128 stands for zero in the data rows.
The table:
[134 148 111 164 146 166 183 131 117 128 104 123 108 125 204 204]
[163 158 212 170 147 206  99 118  82  65 108  60 126 116 235 107]
[190 143  40 131 162 236 136 157 229 110 150 100  83 133 168 162]
[147  97 146  79  73  41  32  98 217 136 141 154  89 138  17  52]
[159 143 120 152 138 180 152 116 148 111 144 126 101 143 154 135]
[102 132 147 138 161 173 155 144  83 130 175 102 164 105 151 115]
[134 115 202 139 131  90 128 125 117 135  90 122  84 109 161 135]
[165 132 191 147 119  64 128 146 100 127  77 131  92 103 160 149]
[ 62 102 147  99 143 130  81 181  72 136 214  75 185 136  79  16]
[ 81 121 107 112 131 129  86 153 103 140 170  90 156 148 110  76]
[178  98 174 152 142 188 141 130 124  33 177 116 179 119 153 196]
[155 150 125 141 128 120 152  87 156 132  94 163  97 138 152 187]
[182 161 123 124  99 107 167  78 200 131  34 174  80 107 127 203]
[135 169 199 176 149 189 115 124  98  77 136  59 119 125 210  97]
[ 98 170 134 134 137 117 122 114 124 144 105 116 109 113 175  91]
[111 111  44  79 115  51 149 104 152 178 124 207 113 123  24 150]
[119 108 149  63 100  60   5 141 196 134 137 137 110 143   0  46]
[ 68  92 147  88 141 124  73 165  83 120 193  76 185 159  61   0]
[174 161 118 136 112 127 151  90 191 120  71 170  90  96 150 210]
[107 142  37  92 125  36 136 120 184 198  97 205  95 140  49 109]
[ 31 115  54  75 133 119 108 104 131 170 189 122 207 140  70  88]
[117  75 161 120 127  10  82  96 171 140 109 140 114 143 145 103]
[ 52 114 150 116 104  58  96  93  59 141 113 140 159 121  87 103]
[132 155  67 111 143 179 138 131 159 113 169 141 165 138  85 133]
[151 101 162  61  87  71  57  97 210 126  85 170 116 153  33 104]
[106 115 214 156 104  28 108 118  52 136  76 153  97 104 131 143]
[127 128 120 160 175 181 187 166  42 128 170  97 177 116 223 142]
[139 160  50 116 140 188 121 121 201 116 163 143 144 159 138 118]
[121  86 243 137 104  36 126 105  82 140  46 123  96 100 161 145]
[200 157  75 130 161 235 128 151 218 106 164 110 141 155 130 114]
[110 116 147 100 121 112  87 141 146 128 128  97 137 122  95 114]
[177 115 137  87  90  63  68  90 232 125  77 169  93 116  26 128]
[ 36  99 139 124 153 162 114 165  56 134 189  63 183 139 141  67]
[164 162  68 126 145 242 170 161  66  99 126 124 112 117  94 142]
[101 123  88 113 157 128 112 102 130 106 171 148 168 147 100  98]
[ 89 102 219 127  96  24 104  81  26 151  82 147 151 112 120 125]
[165 141 122 125 120 128 172 110 159 119  77 167  91 140 147 172]
[  6 113 132 101 118  14  77  78  61 166 157 141 216 131  86 113]
[ 70  94 203 146  93  10 101 110  66 151  61 153 117 100 113 112]
[137 118  77 125 155 176 154 139 142 140 161 115 162 137 123 126]
[ 82 120 110 162 167 209 184 176  25 135 157  75 173 116 199 148]
[ 90 180  66 123 145  48 101 117 108 227  71 120  91 149 124  11]
[166  45  89 115 113 137 168 147 171  71 189 208 150 105  62 241]
[111 111 154 113 117 111 100  89 192 111 144 124 146 163 130 122]
[ 82 180  89 107 138  56 105 134 104 219  87 128  91 144 110   8]
[ 91 142  44  97 110  43 123 132 157 215  70 175 102 126  60  48]
[186 157 102 156 104 113 153  88 206 116  36 207  77 106 158 223]
[161 131  93 161 155 136 219 123 150 115  55 169 112 121 217 225]
[131 108 139 128 123   0 157  89  87 201  60 140 115 101 121 134]
[100 167   1  98 155 197 114 146 184 113 201 143 190 180  74 141]
[ 75 115 170 134 106  10 131  93  47 152 114 116 169 132 145  99]
[156 120 242 165 105  47 131 140  67 136  68 121  70 101 147 133]
[ 16 103 131 109 116  61 101  74  56 174 157 139 187 115  81 121]
[127 111 157  66  77  46  29 104 194 136 120 151 114 149  23  56]
The rows of a group all lie on one hidden flat surface, such as a line or a plane, and each surface passes through zero. Groups are numbered from 0 in the order they first appear among the rows asked about.
Some rows of the table again, each followed by its group:
[178  98 174 152 142 188 141 130 124  33 177 116 179 119 153 196] 0
[159 143 120 152 138 180 152 116 148 111 144 126 101 143 154 135] 1
[166  45  89 115 113 137 168 147 171  71 189 208 150 105  62 241] 0
[161 131  93 161 155 136 219 123 150 115  55 169 112 121 217 225] 2
[110 116 147 100 121 112  87 141 146 128 128  97 137 122  95 114] 2
[165 141 122 125 120 128 172 110 159 119  77 167  91 140 147 172] 2
[ 70  94 203 146  93  10 101 110  66 151  61 153 117 100 113 112] 1
[ 89 102 219 127  96  24 104  81  26 151  82 147 151 112 120 125] 1
[156 120 242 165 105  47 131 140  67 136  68 121  70 101 147 133] 1
[ 98 170 134 134 137 117 122 114 124 144 105 116 109 113 175  91] 0
[ 75 115 170 134 106  10 131  93  47 152 114 116 169 132 145  99] 1
[119 108 149  63 100  60   5 141 196 134 137 137 110 143   0  46] 2
[131 108 139 128 123   0 157  89  87 201  60 140 115 101 121 134] 3
[111 111  44  79 115  51 149 104 152 178 124 207 113 123  24 150] 0
[106 115 214 156 104  28 108 118  52 136  76 153  97 104 131 143] 1
[139 160  50 116 140 188 121 121 201 116 163 143 144 159 138 118] 1
[111 111 154 113 117 111 100  89 192 111 144 124 146 163 130 122] 3
[ 31 115  54  75 133 119 108 104 131 170 189 122 207 140  70  88] 1
[ 82 180  89 107 138  56 105 134 104 219  87 128  91 144 110   8] 0
[155 150 125 141 128 120 152  87 156 132  94 163  97 138 152 187] 2
[101 123  88 113 157 128 112 102 130 106 171 148 168 147 100  98] 1
[174 161 118 136 112 127 151  90 191 120  71 170  90  96 150 210] 2
[107 142  37  92 125  36 136 120 184 198  97 205  95 140  49 109] 0
[132 155  67 111 143 179 138 131 159 113 169 141 165 138  85 133] 1
[151 101 162  61  87  71  57  97 210 126  85 170 116 153  33 104] 2
[164 162  68 126 145 242 170 161  66  99 126 124 112 117  94 142] 3
[127 128 120 160 175 181 187 166  42 128 170  97 177 116 223 142] 2
[137 118  77 125 155 176 154 139 142 140 161 115 162 137 123 126] 1
[134 115 202 139 131  90 128 125 117 135  90 122  84 109 161 135] 1
[163 158 212 170 147 206  99 118  82  65 108  60 126 116 235 107] 0
[ 16 103 131 109 116  61 101  74  56 174 157 139 187 115  81 121] 1
[127 111 157  66  77  46  29 104 194 136 120 151 114 149  23  56] 2
[ 68  92 147  88 141 124  73 165  83 120 193  76 185 159  61   0] 2
[135 169 199 176 149 189 115 124  98  77 136  59 119 125 210  97] 0
[ 91 142  44  97 110  43 123 132 157 215  70 175 102 126  60  48] 0
[102 132 147 138 161 173 155 144  83 130 175 102 164 105 151 115] 2
[186 157 102 156 104 113 153  88 206 116  36 207  77 106 158 223] 2
[ 81 121 107 112 131 129  86 153 103 140 170  90 156 148 110  76] 2
[ 52 114 150 116 104  58  96  93  59 141 113 140 159 121  87 103] 1
[ 82 120 110 162 167 209 184 176  25 135 157  75 173 116 199 148] 2
[117  75 161 120 127  10  82  96 171 140 109 140 114 143 145 103] 3
[ 36  99 139 124 153 162 114 165  56 134 189  63 183 139 141  67] 2
[190 143  40 131 162 236 136 157 229 110 150 100  83 133 168 162] 1
[121  86 243 137 104  36 126 105  82 140  46 123  96 100 161 145] 1
[ 90 180  66 123 145  48 101 117 108 227  71 120  91 149 124  11] 0
[100 167   1  98 155 197 114 146 184 113 201 143 190 180  74 141] 1
[165 132 191 147 119  64 128 146 100 127  77 131  92 103 160 149] 1
[  6 113 132 101 118  14  77  78  61 166 157 141 216 131  86 113] 1
[134 148 111 164 146 166 183 131 117 128 104 123 108 125 204 204] 2
[200 157  75 130 161 235 128 151 218 106 164 110 141 155 130 114] 1
[177 115 137  87  90  63  68  90 232 125  77 169  93 116  26 128] 2
[147  97 146  79  73  41  32  98 217 136 141 154  89 138  17  52] 2
[ 62 102 147  99 143 130  81 181  72 136 214  75 185 136  79  16] 2
[182 161 123 124  99 107 167  78 200 131  34 174  80 107 127 203] 2
How many dimensions does each group's flat surface have? From group 0 on:
2 2 2 2
